(in the rows, 128 means zero)
The same turns and mirrors carry the whole set onto itself and the rows of a family onto each other. Which other rows belong to the same family as each row named below? List them in the order they appear above.
These 28 rows form 7 families of 4 rows each.
j412: [126 120 153 140 151 130 154  84 165 122 134 134]
j593: [125 134 150 125 150 145 104  97 125 114 141 160]
j211: [148 126 124 144 149 128 154 110 123 128 117 149]
j546: [134 122 128 140 110 145 118 107 130  80 144 116]
j56: [140  98 153 136 119 101 139 111 118 126 119 125]
j506: [154 116 144 134 112 113 117 128 111 126 132 122]
j98: [123 117 175 149 140 141 145 122 161  98 157 118]
j46: [136 143 127 141 146 122 154 136 117 136 140 138]
j131: [132 152 145 138 144 137 130 120 156 127 167 119]
j796: [103 118 157 161 154 131 140 109 128 111 168 150]
j39: [115 110 185 120 134 136 146 114 150 105 135 132]
j381: [ 94 121 130 132 136 130 124 142 132 128 154 118]
j146: [104 119 124 123 150 134 116 106 153 126 123 119]
j551: [111 119 136 153 119 127 142 113 138  84 157 105]
j954: [139 129 151 129 113 149 129 138 117 121 165 148]
j911: [ 95 118 150 121 119 116 146 105 134  96 137 111]
j75: [138 143 126 135 156 120 150 117 131 137 124 136]
j632: [117 121 141 109 110 133 122 100 127  92 123 122]
j113: [145 125 125 150 140 129 157 129 110 127 133 152]
j28: [ 97 127 165 125 152 125 129 106 121 123 150 155]
j408: [111  91 126 153 121 144 130 137 119 111 148 139]
j448: [138 116 176 114 124 154 121 119 139 100 133 140]
j769: [120  89 120 144 136 148 124 101 139 110 118 141]
j373: [131 124 141 163 153 150 116 100 132 103 159 155]
j73: [154 127 135 153 129 111 120 122 134 124 144 104]
j760: [133  96 159 131 120 141 153 102 126 116 132 164]
j861: [140 110 145 156 135  99 142 106 141 125 130 107]
j379: [145 123 165 142 130 160 121 126 151  94 155 127]

Which other rows belong to the same family as j769? j381, j146, j408
Which other rows belong to the same family as j911? j546, j551, j632
Which other rows belong to the same family as j412? j131, j954, j760
Which other rows belong to the same family as j448? j98, j39, j379
Which other rows belong to the same family as j28? j593, j796, j373

The same turns and mirrors carry the whole set onto itself and the rows of a family onto each other. Which other rows belong to the same family as each row named below? List them in the order they appear above.
These 36 rows form 9 families of 4 rows each.
j537: [117 137 120 159 129 129 108 125 133 170  91 123 135 134]
j694: [132 129 115 114 129 117 123 157 132 123 152 115 152 106]
j700: [114 120 117 108 110 118 136 152 135 127 154 106 143 130]
j259: [125 125 114 113 106 107 142 145 111 138 154  95 140 134]
j33: [134 139 106 111 104 110 143 160 127 126 146  97 146 135]
j807: [127 145 121 113 130  93 126 149 124 114 149 113 142 126]
j164: [116 125 112 167 117 119 112 138 136 159  85 129 137 143]
j521: [133 126 102 140 116 123 122 138 128 171  71 118 143 145]
j527: [122 147 129 104 124 109 125 155 131 118 146 118 146 117]
j941: [121 126 129 118 128 106 133 144 123 113 146 118 157 111]
j515: [123 134 120 114 132 113 122 145 122 106 139 100 155 113]
j566: [130 141 121 112 121 103 127 149 105 111 145 105 153 125]
j850: [125 135 112 105 130 123 135 158 137 127 142 111 141 105]
j125: [125 140 119 157 128 139 103 129 130 161  88 132 135 133]
j54: [135 129 122 111  95 119 139 157 121 128 147  99 151 138]
j664: [132 143 110 143 115 117 126 138 123 159  68 120 138 156]
j37: [132 139 127 112 123 123 122 149 121 113 152 122 146 115]
j971: [122 119 105 135 121 114 119 132 116 155  70 125 134 155]
j294: [103 139 114 161 130 122  97 133 123 156  87 118 137 134]
j421: [141 139 120 108 106  91 125 163 120 134 140  96 153 129]
j707: [136 130 119 147 109 123 119 141 112 162  73 128 138 153]
j663: [135 131 123 100 106 108 136 160 111 139 142  94 151 129]
j188: [121 116 116 104 105 105 130 159 119 132 148  99 133 137]
j438: [121 136 126  97 123 109 121 148 124 114 142 114 154 118]
j793: [115 133 116 110 113 110 150 158 134 126 143  94 142 134]
j45: [131 129 100 141 124 116 129 122 108 165  79 128 135 148]
j335: [105 135 125 163 123 117 109 135 128 165  89 131 146 130]
j785: [118 140 125 140 129 135 106 144 111 171  83 135 134 125]
j735: [120 145 118 150 131 118  96 142 119 166  83 134 135 124]
j937: [124 129 102 114 103 113 133 161 119 126 151  95 145 131]
j17: [123 131 121 143 112 133 121 128 104 157  72 124 140 146]
j191: [124 142 119 141 128 120 118 122 107 160  74 125 130 143]
j893: [144 124 102 151 114 122 112 138 127 166  82 122 154 146]
j843: [116 149 116 154 129 124 104 140 136 159  87 138 126 137]
j230: [122 127 114 162 117 129  97 127 125 156  94 137 137 140]
j70: [134 127 117 150 120 112 125 139 109 160  71 131 136 147]

Which other rows belong to the same family as j515? j188, j45, j335
Which other rows belong to the same family as j191? j700, j164, j566
Which other rows belong to the same family as j37? j54, j664, j843
Which other rows belong to the same family as j850? j421, j785, j893
Which other rows belong to the same family as j707? j33, j527, j125
Which other rows belong to the same family as j70? j537, j438, j937

The same turns and mirrors carry the whole set onto itself and the rows of a family onto each other. Which other rows belong to the same family as each row named below? List them in the order they appear above.
These 18 rows form 3 families of 6 rows each.
j206: [100 125 126 119 122 113 136 133 129 120 149 144 137 152 136 120 137  85
 132 124 146 118 156 132 109 130 106]
j42: [112 125 131 116 124 102 133 147 137 122 132 135 138 170 133 111 129  98
 117 131 149 126 124 137 111 128 102]
j573: [166 122 135 139 126 137 133 112 143 104 121 108 111  98 158 141 134 144
 149 142 119 130 140 121 130 143 123]
j739: [124 138 122 127 137 139 107  99 128 144 118 123 146 100 147 145 123 153
 142 143 100 116 121 128 131 116 133]
j865: [154 130 146 132 135 144 133 107 132 113 117 109 109 103 135 132 132 150
 154 147 112 129 141 102 133 128 130]
j801: [119 124 139 124 120 127 128 152 130 129 138 119 119 166 140 101 137 120
  97 111 140 154 108 115 121 150 119]
j530: [157 130 131 136 142 135 140 114 135 111 117 124  96 106 132 135 131 146
 147 145 114 121 135 111 143 135 150]
j633: [134 135 117 127 143 133 122 103 135 140 120 135 130 104 147 141 119 153
 131 141  99 104 123 133 144 116 145]
j562: [115 109 128 137 107 130 125 152 134 130 134 118 118 149 145  92 138 109
 105 105 142 149 116 111 131 151 115]
j358: [110 114 127 132 112 110 135 149 139 124 133 142 143 155 129 116 129  87
 121 122 151 119 136 135 123 123  96]
j88: [136 126 119 132 148 129 137 120 117 119 109 162 143  99 120 140 128 137
 142 149 110 132 116 117 140 139 155]
j914: [106 149 124 145 112 143 111 144 125 140 158 124 121 151 135 148 144 107
 124  92 140 129 133 130 106 142 128]
j975: [128 124 131 130 147 133 130 110 114 115 109 150 150  98 116 146 136 129
 152 156 111 146 124 108 128 137 139]
j884: [114 134 131 153 107 137 111 147 140 139 146 124 121 159 123 149 138 103
 105  93 141 129 124 133 122 128 116]
j722: [107 122 131 121 110 138 137 146 120 131 149 125 124 144 156  86 140 117
 114 105 138 145 134 106 120 154 120]
j216: [146 115 134 136 135 132 140 118 121 104 115 161 156  95 132 158 137 129
 139 145 115 150 125 120 128 149 129]
j957: [132 124 118 130 134 133 108  95 138 135 126 132 149  99 164 155 128 143
 120 137  99 126 122 142 132 128 126]
j960: [120 148 137 138 115 127 118 153 138 135 146 121 123 173 124 148 135 115
 110 103 147 129 117 136 108 129 115]

Which other rows belong to the same family as j206? j573, j914, j722, j216, j957
Which other rows belong to the same family as j884? j739, j865, j562, j358, j975

The same turns and mirrors carry the whole set onto itself and the rows of a family onto each other. Which other rows belong to the same family as each row named below? List them in the order they appear above.
These 28 rows form 7 families of 4 rows each.
j96: [118 163 142 104 120 105 128 144]
j915: [134 151 137 112 150 103 180 147]
j15: [154 143 120 101 135 118 104 159]
j68: [171 125 124 116 158 110 145 165]
j110: [168 127 112 113 161 116 146 163]
j202: [111 157 136 109 118 120 132 144]
j684: [146 146 126 108 128 118 102 149]
j151: [119 167 139 108 125 111 123 141]
j776: [165 138 111 118 161 117 155 173]
j836: [148 146 118 109 135 123 103 164]
j784: [136 153 137 122 160 117 178 160]
j831: [172 125 115 110 154 110 151 160]
j61: [131 156 130 112 143 108 182 152]
j498: [114 167 147 104 130 115 135 145]
j40: [136 147 135 112 160 113 179 160]
j806: [148 138 128 105 123 115 105 152]
j688: [152 147 119 111 137 111 101 167]
j454: [149 144 117 115 127 114 105 166]
j880: [173 136 126 118 162 108 151 170]
j748: [140 156 130 114 146 118 183 156]
j543: [129 156 134 114 156 108 178 149]
j896: [111 169 144 111 132 118 132 151]
j384: [112 163 147 119 123 116 133 151]
j627: [143 141 125 110 135 105 100 160]
j779: [112 164 144 113 124 124 137 147]
j170: [172 125 121 118 149 113 152 170]
j974: [164 132 114 109 163 114 158 171]
j152: [135 154 136 117 144 102 181 160]

Which other rows belong to the same family as j498? j15, j110, j543
Which other rows belong to the same family as j806? j96, j776, j784
Which other rows belong to the same family as j202? j880, j748, j627
Which other rows belong to the same family as j68? j61, j688, j779

The same turns and mirrors carry the whole set onto itself and the rows of a family onto each other. Which other rows belong to the same family as each row named below? List them in the order they appear above.
These 28 rows form 7 families of 4 rows each.
j867: [119 145 101 176 146 141  89 142  97]
j60: [ 87 102 127 130 126 143 100 153 140]
j638: [107 101 117 142 131 153  98 147  83]
j92: [103 104 104 137 137 159  92 148  86]
j30: [ 84  99 117 153 124 155 108 153 147]
j834: [116 145  94 179 138 128  98 137 103]
j383: [117 139 104 178 140 127  95 142  93]
j592: [118 142 107 188 124 132  95 136 112]
j968: [102 139  97 171 150 127 103 151 149]
j511: [104 101  98 140 126 161  97 140  89]
j923: [129 137  90 163 136 136  85 136  98]
j471: [111 141 116 175 135 138  91 134 152]
j924: [ 97  87 110 132 121 143  91 156 130]
j631: [112 106 106 150 130 159 103 148  83]
j616: [ 93 146 112 171 139 133  98 147 151]
j626: [ 88 105 114 135 119 157 106 154 145]
j208: [123 134  91 179 144 138  87 134 101]
j656: [ 97 133 109 161 136 125  94 142 160]
j992: [113 131  97 181 150 143 101 132  95]
j479: [127 109 110 151 121 152  89 147  87]
j468: [ 89 119 109 170 122 122  98 144 155]
j878: [ 93  95 122 133 128 155 100 152 138]
j200: [ 98 140 115 166 137 117  97 147 150]
j839: [106 139 107 173 138 134  95 149 157]
j320: [ 95 114 113 125 132 151 105 154 149]
j333: [105 107 113 134 132 168 103 135  94]
j25: [102  96  91 140 124 153 102 154  94]
j160: [ 77 104 115 133 130 151 101 153 140]

Which other rows belong to the same family as j626? j511, j208, j839
Which other rows belong to the same family as j867? j92, j616, j160
Which other rows belong to the same family as j923? j30, j471, j25
Which other rows belong to the same family as j333? j968, j992, j320
Which other rows belong to the same family as j834? j631, j656, j878
Which other rows belong to the same family as j200? j60, j638, j383

The same turns and mirrors carry the whole set onto itself and the rows of a family onto each other. Which other rows belong to the same family as each row named below? List them in the order they appear above.
These 16 rows form 4 families of 4 rows each.
j902: [132 142 114 136 115 118  97 121]
j675: [156 102 126 119 132 138 134 136]
j734: [124 128 163 122 155 106 122 125]
j144: [114 135 162 123 154 116 134 121]
j786: [130 151 113 142 112 116 110 126]
j241: [109 129 104 145 132 105 146 122]
j650: [155  98 134 108 137 125 131 135]
j21: [130 133 157 114 147 113 133 148]
j79: [142 132 120 141 108 128 101 121]
j315: [108 125 115 140 130 111 158 116]
j77: [131 139 119 140 101 105 117 132]
j43: [100 120 120 133 141 111 152 112]
j90: [154  98 119 124 132 138 121 130]
j271: [151 104 120 114 133 140 118 112]
j835: [135 127 167 119 147 109 128 130]
j237: [108 121 122 150 150 114 143 106]

Which other rows belong to the same family as j734? j902, j675, j315
Which other rows belong to the same family as j237? j21, j77, j271

